which system made each run:
J973, seq 1 (10 x 20):
43,-485,-67,349,-483,-72,31,162,47,213,-245,410,-127,375,215,-22,-33,184,-339,263
10,365,83,122,403,129,5,294,132,-662,32,-179,288,64,85,-309,-9,-234,304,196
211,184,299,35,-550,-212,-167,151,-61,242,-155,-141,-239,377,-354,306,114,33,-394,-234
-71,-94,-623,90,443,-159,162,-38,-183,-437,-118,150,-87,-171,92,261,167,-143,40,505
156,98,39,-215,48,106,-406,197,255,-1,79,-430,118,-180,-239,38,-491,-1,-229,-580
-382,-306,-76,-155,-53,-595,352,-198,-277,280,-233,-170,-168,-17,417,173,260,14,-37,143
232,298,-84,-168,293,382,-297,-557,-147,-65,287,-14,174,-433,-156,-146,-135,-128,310,-139
-111,-690,197,-71,-450,50,184,272,-107,443,-37,230,-198,-23,-11,-43,-229,233,-101,-199
-336,211,37,201,334,174,7,-200,102,-249,81,-63,277,16,396,-251,276,211,596,284
162,307,429,-96,-486,128,-61,15,100,299,-52,400,107,178,-454,-185,-73,-121,-286,-274
J519, seq 2 (10 x 20):
-518,-45,-3,-108,200,-51,-260,-101,-28,-446,-134,-278,-380,17,343,267,-126,303,283,-208
-41,-190,48,-397,37,-223,-303,-273,-179,51,-369,84,217,-382,-99,-320,-27,176,445,-422
-243,-382,-69,-278,146,7,611,60,-260,280,120,319,-98,-353,-195,29,263,99,292,4
-98,-123,-281,186,137,514,25,-198,340,369,397,280,404,-248,38,-109,-42,316,17,197
75,19,217,-17,81,127,394,177,591,40,114,282,133,278,353,-476,-268,-243,-145,-10
700,289,226,226,-20,140,81,-262,16,-21,236,-68,-217,409,154,-140,309,-223,164,147
402,-92,9,399,-462,-18,-198,384,-398,-78,-151,42,73,159,-268,-62,-86,-235,-335,367
-299,275,135,241,-85,136,-132,523,7,-387,63,-279,-252,299,-234,441,42,121,-96,47
-270,382,86,-61,-199,-336,-581,-255,126,-75,-470,-42,97,195,-63,127,6,248,-127,-288
-51,-98,-310,-505,280,-503,133,-64,-127,-205,-388,139,-352,-190,-180,257,86,-129,42,-250
J719, seq 3 (10 x 20):
157,-3,-209,156,201,-36,318,-98,63,-32,250,-291,-581,252,206,563,373,84,16,173
311,199,-287,409,-22,81,-446,11,22,-221,-42,-180,575,-20,4,-201,-197,-177,-226,359
-206,34,435,-235,-92,-217,230,275,-261,-115,38,-528,-381,50,127,111,-276,-377,-154,-206
-23,-71,-134,264,-143,66,-604,-460,-431,-245,-276,95,-154,45,200,80,78,295,331,158
-178,-257,63,-302,-34,-121,18,520,-170,75,-204,-3,428,-470,-434,-251,-289,-48,-7,-273
-460,60,174,-213,131,90,60,-389,173,185,153,-10,-383,25,185,303,252,465,343,-317
148,-144,-402,6,10,-81,-105,-286,280,259,-257,585,500,-145,-30,-276,-88,39,-265,115
229,-73,106,-312,371,124,616,231,311,20,402,-98,-323,-44,-12,-16,-51,-296,85,-277
345,-48,-75,549,-152,110,-112,-383,57,229,147,-42,74,349,415,-21,329,257,73,415
-49,208,85,-3,49,-87,332,423,-218,-215,13,-28,312,-93,-172,-264,-174,-653,-289,346
J519, seq 4 (10 x 20):
248,174,-547,99,580,4,204,-17,133,-453,58,160,141,-84,47,-3,135,-291,46,444
409,-7,312,-58,-301,191,-82,88,63,421,321,-335,-27,-3,-187,-15,-349,-171,-365,-340
-246,-40,-25,357,-9,-355,183,120,-113,-204,-161,-292,-57,367,552,74,239,-49,36,572
121,393,116,-93,-2,354,-542,-164,-311,-378,43,4,18,-248,-360,-60,-377,-260,53,-214
-188,-525,211,-60,-398,-302,94,243,-85,195,-296,-19,-456,235,156,150,51,353,11,-233
-149,278,-389,77,445,57,-211,-125,-39,-346,-66,28,402,-314,-240,25,330,221,448,195
-144,-87,218,-420,-238,39,226,23,117,519,58,312,21,-180,-305,-28,-282,-81,-333,-468
13,-152,-401,178,353,-86,320,-256,320,-12,126,-10,-158,169,523,157,367,215,175,356
433,124,0,-92,54,177,-225,-19,45,-2,104,-40,466,-258,-176,-490,-425,-406,-143,-130
-60,-197,430,120,-256,-45,524,195,-157,181,222,-234,-491,351,323,110,156,-121,-37,148
J901, seq 5 (10 x 20):
-322,84,162,-57,111,-96,103,-261,237,152,-192,223,457,7,206,-430,370,294,498,-4
-2,203,301,-84,-214,255,432,-180,-65,371,184,615,-63,107,-332,-95,330,-105,12,52
361,-330,-341,365,18,497,121,210,179,-22,299,408,-237,98,-87,164,89,219,11,251
225,166,-137,301,171,9,54,507,567,-266,-10,-108,454,309,60,-252,-23,-58,-171,233
51,557,303,143,-221,-167,34,-53,179,-30,61,-261,-205,559,103,199,79,-252,-444,76
423,-28,-241,124,-152,-66,-435,-148,-451,-321,-156,-85,-438,64,-58,308,-200,-233,-261,112
26,-256,-105,-216,170,-302,-224,549,-121,-332,-209,-539,18,-228,-120,60,-340,-6,47,-326
-594,230,93,-186,7,-348,-221,-253,-5,158,-142,-476,198,-121,94,215,98,291,85,-257
-413,47,-85,-378,7,-72,22,-613,-431,130,-144,457,-62,-421,-102,29,-87,-202,-36,-73
82,-598,-121,-335,248,241,291,-1,111,183,203,250,-210,-360,79,-152,-129,170,325,-325
J50, seq 6 (10 x 20):
267,-68,-513,-57,94,87,-95,34,250,98,-39,413,-81,-108,-601,405,180,280,-169,-160
-77,5,-323,-90,311,29,82,283,565,252,265,-395,388,-230,-131,173,-74,236,-176,-198
-225,390,61,-166,139,-173,41,-587,233,346,206,-446,217,-38,361,25,-19,-116,-165,-59
261,-133,-19,-139,-33,-10,117,-570,-410,210,168,29,-245,-203,317,-102,-317,-498,-215,105
269,-530,136,210,-113,322,-99,192,-526,-96,185,-233,-163,-166,237,-253,-258,-35,350,114
-379,-45,320,272,-270,-39,-165,298,-374,-225,-249,-25,366,61,63,-331,150,140,400,264
-490,205,263,-103,-127,-24,151,99,-42,-273,-292,712,-209,182,-247,-4,193,10,101,-43
294,-149,-225,-25,44,162,3,171,589,-39,-101,593,-292,263,-257,103,106,325,-3,-280
373,141,-323,13,385,-124,143,313,647,97,96,-275,378,61,-171,40,239,79,-54,-34
-68,544,21,-7,69,-101,217,-217,153,270,322,-475,109,101,4,317,143,-268,-425,173
J458, seq 7 (10 x 20):
-239,-46,-433,274,159,118,-164,-145,261,-122,-192,511,463,-60,152,-182,50,273,53,354
167,188,195,-306,205,39,485,463,471,-61,204,-26,-135,92,-251,-50,-112,-325,-151,-301
373,96,-195,287,-109,-85,-109,-585,54,174,13,144,-262,376,209,265,433,213,-19,232
124,-54,-373,21,186,-217,3,337,-69,-213,-138,-164,413,-224,-36,-111,-357,-475,-417,334
152,132,433,77,-262,54,-134,165,-8,41,192,-623,-453,357,73,272,6,149,0,-296
-257,-36,-66,78,-231,-376,-368,-348,-313,-117,-533,235,314,-19,277,-267,3,53,49,246
-31,-27,150,-422,165,109,47,406,-225,-231,87,-164,-144,-388,-470,12,-329,-261,107,-465
-140,-311,22,161,-284,89,-167,-287,12,422,4,145,-116,100,38,194,364,719,276,-81
-437,86,-227,-289,419,-112,302,42,225,-47,-47,159,545,-372,1,-261,-104,-235,-6,127
340,101,265,-108,-38,449,218,-188,242,294,526,4,-457,126,-54,150,-18,-35,-45,-363
J973, seq 8 (10 x 20):
-611,-245,44,-263,64,71,337,140,-429,137,39,145,163,-526,-229,-50,64,58,263,77
-406,166,131,-41,-3,434,-267,-409,266,87,168,238,-163,14,66,97,-38,508,234,-343
-7,-190,40,-132,-79,-217,229,-92,337,227,-355,718,249,116,87,-459,84,72,33,-22
426,210,246,33,237,289,405,176,370,-47,368,-31,-111,212,-81,-173,356,-42,397,-93
295,45,-57,481,-376,88,44,111,168,390,183,58,158,365,-35,125,152,66,-510,366
-120,200,-76,176,233,144,237,287,2,-539,106,0,-60,115,233,-67,-311,-524,-258,412
328,140,201,123,-323,-189,-516,57,-94,-233,-236,-462,-274,400,129,126,-249,-69,-209,-228
58,-138,-290,-50,42,-528,-27,140,-611,-234,-399,-165,117,-222,-157,99,228,-223,77,321
-170,123,-133,-190,177,257,-317,72,-164,-132,219,-358,-116,-410,-458,463,-156,174,79,-358
-583,-360,-261,-196,-63,-330,-63,-229,76,309,-321,170,28,-182,201,177,-113,377,-195,-134
J719, seq 9 (10 x 20):
41,-90,268,314,-58,375,226,524,-27,23,497,-496,-205,163,31,174,96,134,109,112
-398,341,49,352,-234,-230,-228,-78,-78,-152,-299,-41,318,296,240,-14,174,51,-175,479
-21,319,228,-327,-158,-50,-136,168,-177,-332,-232,202,-288,29,-408,39,-347,-415,-238,-319
150,-469,-239,83,-89,-72,-293,109,-106,-66,-171,-83,-499,47,-90,426,168,543,222,-211
-162,153,-311,-72,289,-251,-190,79,134,51,-132,-329,740,-390,-195,-82,110,176,132,9
-235,210,218,-362,1,36,86,-479,150,418,264,-177,-165,-118,133,176,-276,-165,-306,-379
204,-496,-448,71,136,25,-31,-407,-12,-95,-122,411,-225,-84,499,-143,-236,-26,18,229
394,-195,271,-67,192,190,230,427,62,-73,191,-218,288,-174,-23,-579,-109,-154,442,-103
-268,83,453,169,-316,19,304,-256,-257,457,221,-127,-55,233,191,24,471,109,155,232
-258,218,-137,172,-83,266,44,17,-135,-235,-92,708,149,-45,-248,-40,-97,-253,-255,420
J458, seq 10 (10 x 20):
-53,-385,-147,-191,199,-234,-140,580,-95,-220,-222,-345,199,-364,-248,-21,-102,182,274,-275
-317,200,308,-202,-221,-99,-30,-190,78,565,89,-151,212,-55,-256,114,338,392,141,-342
-519,-45,-253,-357,199,-52,230,-552,-94,161,-31,409,-15,-368,191,21,-208,-147,-129,37
377,-364,-99,-88,312,465,97,26,285,68,475,-84,-136,-219,149,-154,-333,12,174,-286
181,-191,175,337,-98,-13,409,32,65,355,177,-9,241,253,346,-317,442,88,287,440
-166,612,107,128,125,252,197,-22,-220,-304,255,46,115,-24,-142,13,47,-525,-108,456
125,-91,38,321,-321,392,-256,194,65,-284,23,328,-529,376,34,195,-310,33,-282,4
77,-95,-174,122,146,-372,-125,405,259,-536,-531,6,81,290,129,-119,191,200,253,36
287,497,154,-243,-110,-289,-103,80,33,116,-141,-115,166,38,-682,117,297,-147,-153,-284
-214,-159,-374,-118,-162,-311,-80,-338,-245,213,-177,47,-341,-87,-31,626,-6,124,-407,3
J901, seq 11 (10 x 20):
-309,-408,-59,-113,113,61,119,-32,-394,61,87,-154,223,-509,326,-291,-469,-252,42,164
-304,-213,503,-117,-47,123,88,-127,62,98,62,-85,-11,35,528,-462,-135,128,431,-254
41,-83,309,107,-312,-64,66,-263,-318,241,-212,427,83,125,5,-331,482,171,435,152
24,-42,189,115,-129,431,268,477,-151,-74,154,467,-105,-3,-556,-13,233,96,282,88
-90,-5,-233,380,-2,254,-71,373,604,-76,12,304,109,289,-101,178,105,499,-135,128
85,540,-209,87,203,-203,142,16,496,-255,-125,228,99,367,-23,74,147,-290,-356,236
608,241,-64,-38,-23,-24,-18,-120,129,48,182,-223,-444,240,-90,321,-136,-329,-519,-155
378,-252,-405,172,84,-224,-295,110,-307,-130,-15,-631,11,-131,166,224,-211,-138,-188,179
-389,145,283,-149,39,-155,-213,129,-238,-197,-21,-682,215,-196,146,-130,-371,-244,-6,-177
-491,-93,320,-230,-307,-265,-247,-455,-394,144,-287,-50,-243,-39,304,56,-114,164,91,-265
J50, seq 12 (10 x 20):
175,-293,105,-205,-202,-106,364,339,-296,491,187,-165,-40,-274,-490,154,122,-111,-155,-140
-535,-36,-295,310,171,276,-246,-213,-13,-79,206,-175,7,-96,327,352,10,456,142,254
-133,94,256,-270,-152,-39,-123,-76,151,127,-161,244,451,-155,-12,-548,-485,-259,-201,-251
153,-231,180,-209,148,-113,433,-202,-97,78,98,-38,-590,116,291,42,315,34,472,-154
428,42,-259,474,-102,353,-326,-106,-169,-18,77,284,369,-50,-196,-148,119,84,55,438
-451,-110,275,-54,-19,16,538,742,79,-11,114,-116,120,4,-66,-61,-122,-166,-144,110
-188,356,80,192,-32,15,-345,-443,313,-244,-172,74,-306,507,385,161,98,254,23,-34
607,-100,-228,-242,37,-342,66,141,14,-23,-338,288,95,-96,-262,-201,-160,-419,-275,-92
137,-47,5,75,117,149,108,296,-106,-51,396,-615,-368,-29,-178,481,302,192,266,-93
-305,154,-244,275,-228,-151,-428,-194,-32,147,-230,-44,580,-46,-6,89,-95,149,-393,312

runs to name:
seq 13 (2 x 20):
-72,-313,82,-91,16,-10,-186,-146,204,-220,-100,-95,-481,225,627,-50,-424,96,53,-319
342,-159,116,-82,150,-188,-182,14,-310,-224,-180,-242,174,-163,22,-432,179,29,698,-91
 | J519
seq 14 (2 x 20):
-80,-116,-336,-12,336,256,470,-123,511,-16,169,588,-257,91,194,106,25,53,-90,103
776,2,-88,81,82,103,-119,-67,532,209,192,-129,296,120,82,-356,-97,-6,-56,-148
 | J519
seq 15 (2 x 20):
-96,230,108,-121,401,7,572,-18,351,-163,121,135,155,114,334,-382,200,-307,298,176
519,284,258,315,-286,273,127,-175,103,129,280,185,-278,511,25,-29,159,-222,-184,177
 | J50
seq 16 (2 x 20):
-133,200,-2,163,442,214,186,-94,-11,-314,223,-123,113,-35,263,-150,389,62,635,312
107,114,383,52,-529,149,-115,42,143,429,-17,381,296,120,-281,-344,-189,-51,-348,-145
 | J901
seq 17 (2 x 20):
-706,-48,346,-89,-397,5,191,221,-431,189,-6,33,-155,-72,-119,191,-183,-103,-253,16
-371,10,-265,123,218,227,-371,-368,188,-351,-66,174,-234,48,287,211,4,464,308,-9
 | J519
seq 18 (2 x 20):
426,-136,134,-2,-305,154,309,-370,-256,485,294,323,-266,38,58,-76,-4,-345,-242,145
110,-471,-209,401,136,325,81,339,-115,-301,242,-140,-92,-9,425,-108,-178,43,180,454
 | J50
seq 19 (2 x 20):
-735,316,-36,81,-56,215,-150,-81,-74,-99,-89,428,290,-130,-273,116,162,282,73,181
-235,-115,101,-356,-25,74,237,48,565,190,-88,589,-141,84,-43,-121,-227,96,-181,-411
 | J50
seq 20 (2 x 20):
-157,-39,-199,-60,146,155,-598,-267,248,-354,-262,227,-145,-20,102,45,-164,469,324,-342
161,-287,95,-467,76,-397,263,208,124,153,-312,134,99,-167,-241,-288,141,57,283,-433
 | J519
seq 21 (2 x 20):
105,-147,-4,-453,246,-158,289,318,307,109,-108,92,425,-338,-237,-410,-194,-198,32,-326
49,89,98,5,87,86,561,-360,45,493,500,-130,-134,56,214,152,440,-31,95,202
 | J519
seq 22 (2 x 20):
-236,-602,-235,21,3,-470,-27,300,27,-60,-370,-310,-34,10,403,84,-97,317,18,-52
-40,487,160,-279,283,-42,-274,-420,-47,-160,-47,-143,333,-260,-118,-265,87,-75,457,-262
 | J719
seq 23 (2 x 20):
-183,-93,-314,19,421,-332,-40,426,55,-479,-203,-554,50,-49,170,166,82,101,214,91
12,461,309,-118,-185,-103,-550,-456,-102,202,-33,-413,265,-19,-58,-88,-64,17,-3,-357
 | J719
seq 24 (2 x 20):
-105,277,-68,139,228,89,-305,-428,350,-328,-2,-70,37,202,629,-155,-297,-53,1,101
522,-151,339,-299,-111,-196,-46,4,-246,-161,-231,-15,-279,19,38,-413,-240,-386,221,-353
 | J519
seq 25 (2 x 20):
-167,250,158,89,-31,542,3,-40,215,213,329,322,571,-175,-252,-335,-125,-2,-27,76
-258,-80,395,90,-252,129,376,158,279,-24,16,383,-500,505,313,-29,-49,-2,-99,-31
 | J973
seq 26 (2 x 20):
546,-314,-221,313,-282,-259,-191,302,-122,68,-141,-327,-218,244,-15,356,37,80,-347,126
-312,353,-49,93,156,-147,-214,446,-105,-413,-74,-604,262,-61,-181,233,-46,-72,-84,127
 | J519
seq 27 (2 x 20):
336,133,-138,-94,-69,197,-588,-318,-410,-11,79,-183,-92,-329,-363,216,-231,-44,-23,-279
-416,-605,-255,-177,90,-349,151,412,-154,55,-223,-239,103,-324,148,50,-289,71,-101,-16
 | J901
seq 28 (2 x 20):
670,63,-40,236,-71,86,-125,-635,32,279,179,-30,-144,227,271,-51,292,75,118,109
167,-206,-157,144,36,-1,392,347,-353,29,138,-68,292,-275,-67,-144,-123,-471,-259,519
 | J719
